Each named turn below is shown by a few rows before and after it. Which turns, in which order, take the first row of each later pair to the second? The first pair is answered.
baz (before |-> after):
[ -5   5   1 -24   9 -16  26 -14  15   6] |-> [ -7  -9 -18 -11   3 -28  23  -9  14  -3]
[-9  4  2  0  1  3 -6 -1 -9 -2] |-> [-10   5   2  -1   0   1  -6  -1  -8  -2]
[ 3 -2 -1  1  6  6  6  7 -1 -2] |-> [ 1  1  3 -3  7  6  7  5  0 -1]
[ 19 -19   3   6  -6  21  11  -5   7  11] |-> [15 -9 12 -8 -5 19 13 -9 11 12]
Mobif (before |-> after):
[ -6  -6  -7 -13 -15 -10   6  -8  10  -7] |-> [ -4   0   1 -18 -11  -6   8 -11  13  -4]
[  4  -1  11   2  20  23  -6   3 -14   4] |-> [  0 -12  -1  12  12  18 -13   7 -18   0]
[ -8 -10  -6  -4 -12   0   0  -4   0   0] |-> [-6 -8 -7 -6 -9 -6  5 -5  4 -2]
[-10  -8 -21   7   0 -13   9   0  13  -7] |-> [ -3   4  -8  -4  10 -10  19  -6  21  -3]
kataz (before |-> after):
[ 12 -22 -11   3  -6   7  19  -4   7 -12] |-> [ -2 -24 -15   5 -18   3   5  -2   1 -15]
[  6   4  11 -16   7   0  19  -4   8  -4] |-> [  9 -10   7 -10   0   9  21  -6   4  -2]
[ 13  -4 -13  20   6  -1   6  12  -3   2] |-> [  7  -6 -16  23   1  -2   0  13  -6   0]
Pairs:
Each pair is two turns apart.
[  0  15   9   0   7  10 -12   6  -4   7] |-> [ -4   1 -11  12   0  -5 -16  11  -5  -3] -> Mobif Mobif
[  0 -19 -13  -5 -18   0  -5 -18  -1   7] |-> [ -3 -12 -16  -8 -15 -13  -6 -18   3   2] -> Mobif kataz
[-21 -14 -14  -2 -25  -6  -7   0   0  -4] |-> [ -5 -22 -25  12 -13  -8   3   4   2  -6] -> Mobif baz
[-14   3   9  -5 -16   9 -18  -5 -10  -1] |-> [ -9  -2 -12  -2  -9 -21  -5  -4   3 -16] -> Mobif Mobif
[-11  20  11 -25   2 -21   7  -7  12  -1] |-> [ -6 -15 -25  15  -4 -24  -2   7   0 -12] -> baz baz
[-11 -13   6  -7  -2  11   1  -1   3   4] |-> [-10 -18  -4  -4  -2  -1   5   1   7  -4] -> Mobif Mobif
[  6 -10   2  15   9   2 -14   5  -6   2] |-> [ 3  8 19 -4 11  3 -9 -2  0  7] -> baz baz
[ -1  13   4   0   3  -9  -3   2   4 -10] |-> [ 5 10 12 -1  6  6  1 -1  1 -3] -> kataz Mobif
[  5  -5 -12  19   4   1  -5   8  -7  -9] |-> [13  8 -1  6 18 -3  9  2  4 -7] -> Mobif Mobif
[-10  -2  -4  -9 -10  -3  -7   0  -2  -2] |-> [-6 -7 -5  1 -8  5 -9  4 -7  1] -> baz baz
[ -1   2  19 -10 -17   9 -15   9 -13   5] |-> [ -1  -8   7   2 -19   6 -18  13 -16   0] -> Mobif baz
[14 18  7 10 20 -2 -8 12  2  2] |-> [  7  24  15   2  15  -2 -12   8   1   4] -> Mobif baz
[  2  -2 -12   2   0 -15   6  -5  -7 -10] |-> [ 11  -5  -4  12   8   6   4  -1 -14  -1] -> baz baz
[ -5   8  -7  16   2  -4 -12  -1   0  -4] |-> [ 4 12 -3 13 13 -2 -1 -3  6 -2] -> kataz kataz
[  2  17   4 -12  -1 -16   8  -6   7  -2] |-> [  7  -3 -17  13  -4 -15   2   3  -1  -7] -> baz baz
[  0  23   7   4  10   0  -7   0 -11   5] |-> [ 8 20  8 -2 15 -3  6 -5 -3  5] -> baz kataz
[-11  -8  14 -11 -14  16   7 -11  -3  10] |-> [-25  -3   4  -6 -20   0  -8  -3  -6   2] -> Mobif kataz
[ -8   1  -1   9   1   1 -28   7 -17  -6] |-> [  3   8 -10   2  16 -24  -7   4   2 -17] -> Mobif Mobif
[ -7 -19  -4  17 -13  -2 -14   9 -13   0] |-> [ -2  -1  24   2  -3  17 -10   3 -12  14] -> baz baz
[ -5  15  20  -2  14   1 -18   7   0  -4] |-> [ -2   4  20   7  11  15 -19   8  -7   1] -> kataz Mobif
[-11 -11   5 -11 -23  20  -5  -9  -4   9] |-> [-20  -8 -10  -8 -25  -2 -14  -3  -3  -3] -> kataz Mobif
[ -5  14  -1   0  17 -23  12 -11  21  -6] |-> [-13  17   4  -8   9 -22   7 -14  20  -5] -> Mobif baz
[ -3  -5 -11  17   8  -2  -3  10  -3   1] |-> [ 0 -2 -6 17 12  3 -1 10 -4  5] -> baz Mobif
[ -5  -4  -6   9  -1   0 -13   2 -13  13] |-> [ -4   1 -13   7   7 -17  -8   2  -5   6] -> Mobif kataz
